Questions about the matrix below.
1) The last entry, reading row by row?
2) The entry directly above the largest entry?
3) The second smallest entry?
4) The 2nd largest entry?
5) The entry just right of 135?
6) The entry just right of 154?
[[130 131 127 127 135 127 119 117 123]
 [120 143 125 121 154 129 115 108 121]]
1) 121
2) 135
3) 115
4) 143
5) 127
6) 129

[[110 143 107 144 137]
 [139 112 134 106 103]]
Which number is the entry just left of 137?
Answer: 144
The entry just left of 112: 139
Which number is the last entry, reading row by row?
Answer: 103
Which number is the first entry on the main diagonal?
Answer: 110

[[132 152 111 153 132]
 [147 136 140 120 145]
 [134 140 105 126 136]
 [105 126 141 117 152]
 [152 149 117 150 140]
 [137 113 108 105 131]
 [136 109 113 113 117]
 [139 143 135 113 123]
 [104 146 116 115 149]
 [126 104 122 112 108]]
The second entry on the diagonal from the top-right corner is 120
The top-left entry -> 132
Read off the last entry, reading row by row.
Answer: 108
The last entry of the largest entry's row is 132
Read off the bottom-left entry.
Answer: 126
Read off the largest entry in the first row.
Answer: 153
The entry just left of the largest entry is 111
Read off the 3rd entry on the main diagonal.
Answer: 105
Read off the second-last entry, reading row by row.
Answer: 112
Read off the 3rd-last entry, reading row by row.
Answer: 122
Read off the smallest entry in the last row.
Answer: 104
The entry directly above 112: 115
Read off the entry just left of 150.
Answer: 117
Read off the 2nd entry on the main diagonal.
Answer: 136
Read off the second entry in reading order.
Answer: 152

Read these off the matrix that follows.
1) Give the last entry, reading row by row.
2) Give the bottom-left entry.
3) Give the largest entry.
4) Give the 3rd entry on the main diagonal.
5) Give the smallest entry.
6) Give the third smallest entry.
7) Give the entry just right of 145.
8) Give the 4th entry from the end, reading row by row.
[[140 146 121 133 115 133 119 129 133 121 117]
 [122 137 123 133 123 133 119 122 137 121 135]
 [124 140 131 141 122 133 119 129 135 131 116]
 [124 147 121 141 126 127 119 129 120 139 104]
 [121 119 108 141 145 123 119 129 137 118 116]
 [116 137 121 141 137 101 119 129 142 114 112]
 [124 117 119 141 123 127 119 129 139 137 116]]
1) 116
2) 124
3) 147
4) 131
5) 101
6) 108
7) 123
8) 129
